In the data rows, 128 means zero.
Some points, one per row:
[90 81 179 152 117 116 127 137 74 157 108 142]
[150 149 135 126 126 109 111 115 131 129 81 102]
[107 175 133 160 96 143 151 111 103 114 176 139]
[116 119 59 90 125 132 146 163 135 58 167 124]
[65 164 131 124 109 172 151 121 127 157 138 113]
[133 159 184 132 170 119 97 185 152 141 144 135]
[156 104 111 144 95 113 95 84 129 187 121 105]
[130 70 105 137 140 120 135 96 99 153 116 98]
[160 145 119 121 117 125 128 92 148 103 130 129]
[134 113 141 111 159 133 107 146 149 127 120 149]
[159 237 40 148 80 103 185 67 196 127 138 139]
[107 127 144 140 106 103 129 78 146 123 131 121]
20 more points follow, each with its number after it:
[114 119 96 104 119 141 124 156 137 69 135 118] 0
[127 163 167 152 131 88 141 106 115 158 84 100] 1
[90 131 146 172 116 140 105 69 150 122 128 119] 2
[116 135 107 71 113 173 160 157 110 141 156 157] 3
[174 132 188 119 174 148 122 147 114 175 74 158] 4
[117 105 106 77 93 159 171 161 79 162 206 180] 5
[128 122 163 118 167 117 139 168 149 124 134 139] 6
[146 130 126 161 162 129 123 87 134 123 125 157] 7
[120 130 131 125 143 146 168 157 105 167 77 176] 8
[116 186 150 161 139 110 122 72 127 64 90 119] 9
[139 95 164 86 160 84 97 183 164 156 41 140] 10
[145 148 128 121 102 114 127 104 132 96 120 129] 11
[118 134 120 206 162 71 100 86 109 176 153 157] 12
[119 126 154 130 140 94 115 128 179 83 82 109] 13
[148 120 112 90 65 154 166 147 103 143 158 79] 14
[114 179 154 158 141 181 141 80 145 159 127 152] 15
[136 117 134 163 156 101 112 97 115 169 120 152] 16
[122 79 142 88 131 144 145 184 122 99 144 91] 17
[169 87 142 106 185 79 84 148 127 152 137 131] 18
[101 179 159 154 112 174 180 104 78 125 138 123] 19
Which of these numbered points is nearest to each point below by angle, seen from the average point of the first points? Its number follows each.
[138 93 38 144 134 119 110 114 157 89 173 122] > 0
[149 124 132 149 142 109 100 105 141 170 100 117] > 16
[108 177 113 147 95 170 162 125 100 113 137 128] > 19
[99 143 169 162 136 98 122 95 93 178 102 149] > 16
[118 141 166 168 109 124 134 105 102 135 137 119] > 19
[147 169 125 74 118 97 126 106 140 83 118 83] > 11
[132 135 115 158 109 127 132 92 132 134 118 123] > 2
[141 127 153 126 150 125 137 162 120 151 113 162] > 4
[101 99 114 106 101 94 149 169 134 56 114 141] > 0
[155 119 125 153 65 33 113 108 95 167 129 112] > 12
[149 81 39 102 136 154 86 147 130 123 205 203] > 5
